(in the rows, 100 means zero)
Rotation paths and how fast each direction turns (degrees a step):
Each turn is a multiple of 5 degrees from 10 to 175, or 0.
Each row of a path follows its step; steps can be skipped.
Path 1:
step 4: 89	129	80	80	98	108	78	104	110	108	82	112	92	90	100	105	124	108	88	75	115	167	136	98	118	121	91	94	105	119	93	76	77	105	98	97	105	96	95	86	131	106	131	103	95	119	117	114	97	89	96	110	100	91	104	106	69	100	78	142	83
step 8: 124	92	110	96	109	87	116	112	129	102	83	94	114	93	104	130	107	104	104	69	108	115	123	85	110	73	116	89	81	126	118	103	109	118	114	94	126	107	133	115	131	123	117	99	113	89	89	117	82	132	94	131	119	118	102	75	139	126	95	91	117
step 9: 115	102	100	77	113	92	76	109	89	92	100	121	137	83	81	88	136	91	96	65	101	97	118	97	105	105	109	88	88	117	84	65	80	99	98	123	117	110	92	104	142	113	117	137	125	104	115	84	92	99	100	97	126	118	80	112	106	111	133	80	125
step 13: 97	75	77	100	114	100	117	65	98	77	101	94	107	91	134	82	127	93	102	77	91	113	113	66	103	106	83	92	105	75	144	107	66	107	119	110	100	100	124	86	110	118	132	100	95	124	113	100	85	100	104	104	126	114	109	70	103	126	85	114	69
step 14: 157	98	103	122	138	125	108	74	83	96	98	104	134	96	99	94	86	100	113	74	101	101	105	108	138	112	112	140	80	103	131	76	101	100	102	114	121	112	88	85	100	124	114	86	102	122	110	94	95	104	110	120	122	79	110	98	99	129	82	99	110
step 17: 91	97	68	116	78	94	129	100	121	98	106	78	105	115	105	141	90	138	71	109	96	124	104	85	93	116	90	101	120	128	91	102	71	118	105	120	141	80	83	116	109	130	98	89	82	87	120	109	107	100	91	100	114	97	128	110	122	125	111	77	112
step 20: 113	88	81	110	90	84	93	95	106	98	66	89	119	109	82	97	110	69	93	86	124	101	127	89	97	129	101	103	96	101	119	117	93	119	88	77	102	141	113	83	118	101	82	89	112	109	143	131	111	85	109	116	131	93	67	93	91	145	106	121	105
step 21: 147	107	106	110	95	94	109	98	105	75	101	112	95	142	103	71	99	79	83	100	98	97	92	136	126	105	79	110	100	104	86	91	89	119	107	86	106	119	101	106	107	143	87	121	120	61	143	94	106	119	85	117	132	103	85	115	92	104	82	102	107
step 26: 92	115	81	94	107	84	93	117	119	127	110	83	115	104	120	123	64	111	99	83	134	90	113	107	145	102	89	89	92	119	116	94	89	110	117	57	113	105	101	103	114	118	86	97	118	114	127	89	119	125	79	116	122	118	131	87	99	127	81	114	99
step 28: 106	108	82	95	98	87	152	90	88	80	89	78	95	95	99	99	82	78	91	115	91	97	112	116	119	84	100	117	88	89	110	101	90	134	111	108	77	81	108	96	142	113	134	120	89	61	116	91	111	111	91	102	98	133	92	110	153	100	109	94	95
95	99	98	102	104	97	102	101	96	99	105	99	103	102	101	106	105	105	96	103	98	97	101	105	100	103	104	100	97	105	101	94	99	106	90	105	101	104	90	97	104	97	94	107	97	106	95	100	94	109	100	97	100	93	100	114	93	103	91	102	101 -> 145
92	99	107	100	109	104	98	103	103	99	95	107	106	93	97	102	97	100	93	98	103	95	101	100	105	96	99	95	97	107	88	104	100	98	102	100	95	99	101	101	104	95	97	101	101	101	99	106	99	102	99	108	95	97	105	87	100	98	88	103	101 -> 100
99	102	98	99	105	94	89	109	97	99	104	99	103	93	105	98	98	93	111	101	103	97	97	97	105	96	104	97	96	103	107	100	93	103	104	99	98	103	96	95	108	99	106	100	97	96	93	95	96	109	95	102	98	105	105	99	105	95	107	98	99 -> 20
93	103	100	100	101	97	101	93	97	99	95	106	97	109	95	98	99	103	97	90	99	103	103	109	93	95	104	107	105	99	108	100	88	100	95	100	96	99	97	102	100	93	103	98	107	101	97	100	101	105	95	103	97	100	104	97	106	98	104	103	89 -> 120
103	101	107	97	102	92	93	99	98	95	98	95	98	105	99	108	106	103	98	107	101	106	98	98	102	109	110	95	102	97	103	98	89	94	109	104	102	96	105	102	99	101	93	102	101	94	100	103	105	105	103	106	97	104	93	101	102	100	93	106	101 -> 85
99	94	103	90	110	97	108	93	94	96	102	100	98	93	102	102	102	102	100	99	97	101	108	95	98	96	98	102	104	105	103	101	104	100	101	102	102	94	104	101	96	105	98	102	88	92	95	102	90	96	95	101	98	99	101	103	108	104	102	101	96 -> 70
